(in the rows, 128 means zero)
The rows of A fall into a few groups, and each row is roughly a mix of its group's hidden directions; one row fits no group.
A (106 x 10):
[[ 97 170 113 109 142 114  97 100 120 140]
 [127  98 137 148 139  91 169 155 135 108]
 [121 131  94 162 113 164 135  99 123  97]
 [132 113 145 132 130  75 112 116 162 100]
 [131 139  98 166 106 103 101 122 146  96]
 [127  85 157  98 154 124 140 121 158 145]
 [137 184 109  95 128 110 107 129 115 125]
 [123 138  88 153 101 175 119 111 137 128]
 [103 191 147 141 122 115 129 118 129 111]
 [103 126 146 144 108  88 103 108 139  93]
 [117 151  93 137 127 113 183 118 113 143]
 [126 111 141 143 129  64 152 110 124 127]
 [140 104 127 122 147 181 149 147 113 153]
 [102 139  99 133 120 147  76 121 113 104]
 [143 153 158 123 144  89  84 128 141 125]
 [129 189 159 144 115 112 125 112 122 126]
 [140 151 170 117 126  97  85 128 144 120]
 [149 164 174 113 122 130 135  98 118 151]
 [122 169 129 136 161  95 147 117 105 154]
 [143  89 157 118 147 152 145 153 103 150]
 [124 116  86 165 114  93 125 108 148 116]
 [136  89 130 106 133 173 130 103 142 156]
 [139 135 178 134 131 144 163 154 126 155]
 [133 108 155 138 104 147  78 130 147 104]
 [118 112  86 142 119 183 119 113 131 128]
 [147 162 148 161 129 143 123 161 104 102]
 [127 120  77 120 147 145 159 133 115 162]
 [127 143  80 138 109 105 172 119 139 122]
 [105 165 163 138 119  93 118 112 127 101]
 [153 155 149  80 139 105 135 135 111 150]
 [ 90 153 146 118 140 123  95 159  96 126]
 [150 120  93 108 149 163 144 147 116 160]
 [110 113  71 125 145 143 161 121 115 136]
 [160 138 116 127 148 176 106 141 126 160]
 [ 88 166 141 110 115 117  96 106 140 114]
 [109 128  69 131 154 131 150 115 110 143]
 [102  79 161 113 152 117 111 128 142 118]
 [148 111 111 118 141 111 177 163 141 146]
 [122 165 124 161 113 103 114 106 153  95]
 [123 177 156 138 133  98 130 135  99 105]
 [110 163 102 138 143 100 170 111 115 140]
 [128 108 123 112 137 192 102 134 125 140]
 [124 115 155 136 118 165  80 135 131  98]
 [125 131 116 109 125  65 151 114 133 148]
 [125 164  93 155 107 169 132 118 114 126]
 [140 112  91 119 122 180 131  99 138 140]
 [119 139 174 148 107 106  95 132 135  98]
 [142 139 119 127 114 185 137  99 123 158]
 [ 94  99 141  89 145 152 128  97 127 142]
 [ 96  87 149 107 156 124 106 120 153 115]
 [145 158 123 151  98  97  87 121 146 127]
 [120 156 160 125 167  96 162 122 133 129]
 [132 127 181 131 108 133  90 137 142 102]
 [159 136 159 142  86 161 121 144 122 144]
 [126 149 172  83 143 122 109 120 113 148]
 [118 127 108 119 148  91 186 128 126 125]
 [164  92 125 145 160 119 155 156 139 122]
 [112  97 163 118 105 135  84 127 155 124]
 [149  65 127 154 123 122 134 147 132 142]
 [113 180 119 136 118 118  90 111 126 102]
 [120 103 132 109 181 154 160 136 136 125]
 [141 159 154 135 155  73 135 128 130 134]
 [142 103 144 163 141 136 148 143 137 177]
 [141 114  98 151 123 124 185 139 111 140]
 [134  81 126  79 140 132 135 118 128 155]
 [133 156 184 153 113 108 126 108 119 127]
 [139 119 176 138 109 115  83 134 139 109]
 [147 124 146  87 138 111 170 124 132 161]
 [150 132  76 146 106  93 111 129 137 125]
 [102 167 148 113 144 169 118 128 103 119]
 [126 174 104 148 105 140 102 108 108 105]
 [123 101 124 155 115  79 159 130 122 104]
 [ 86 140 153 105 111 151  99 104 138 111]
 [115 117 140 166 123  84 126 157 120  97]
 [121 109 125 180 103 102 101 136 142 110]
 [110 137 143 108 153  79 128 135 130  89]
 [111 120 155  90 149 172 140 121 118 149]
 [107 162 136 148 135  81 159 114 113 126]
 [ 93 136 123 115 154 179 128 103 111 122]
 [157 162 170 121 121  93 140 107 127 133]
 [114 105 116 166 122 178 156 127 134 138]
 [151  99 183 135 115 125 124 158 135 135]
 [126 199 131 128 117 125 108 118 123 132]
 [132 109  98 153 134  83 168 131 125 115]
 [126 109  77 143 122 112  95 113 130  99]
 [ 89 155 101 106 150 164 114 125 144 130]
 [149 167 150 124 153  83 144 133 129 145]
 [146  84 168 123 128 149 135 155 129 151]
 [140 137 175 132  92 136  87 130 139 119]
 [108 153 148 113 145 185 116 114 130 142]
 [147 133 140  96 115 152  82 126 145  97]
 [108 154 110 140 146 100 174 115 108 145]
 [131  96 116 161 132 166  90 125 141 111]
 [105 167 137 133 126 117  88  99 142 100]
 [133  94  91  92 134 143  93 112 139 123]
 [ 89 117 158 151 138 104 111 139 117  90]
 [124  88  91 142 126 118 173 136 115 119]
 [141 164 142 134 122 176  97 123 130 153]
 [126 142 178 154 122 141 149  92 144 138]
 [105 154 134 130 133  79 169 114 116 127]
 [109 181 103 145 120 120 110 111 132  98]
 [ 96 149 132 137 131 172  93 119 119 100]
 [ 95 122 100  97 157 116 161 120 104 139]
 [122 154  81 149 142 102 159 118 109 130]
 [ 86 141 153 122 131 101 135 102 149  94]
 [130 155 143 119 109 143  72 104 117 143]]

Here is one row of each group, with its name. Which group are the others in?
[147 172 153 108 126  82 123 132 112 128] => Q
[134 116 130 126 123 185  84 129 144 125] => E
[156 104 112 101 135 101 167 124 134 159] => B

[133 128 180 131 100 149  88 132 129 125] => E
[129 138 118 175  87 123 112 110 147 104] => E
[ 90 124 121 131 120 181 106 104 133 116] => E
[127 179 135 123 116 111  84 105 132 119] => Q
[119 131 166 154 138  97 170 146 144 127] => Q
[110 150 121  74 143 158 113 122 124 150] => E
[115  90 127  88 125  88 116 137 132 103] => E
[159 128 156  78 140 101 132 117 132 148] => Q
[ 88 174 107 149 129 157 117 133 125 119] => Q
[124 116 148 117 136  89 118 156  84 104] => Q
[100  99 115 125 147  97 109 139 149  87] => Q
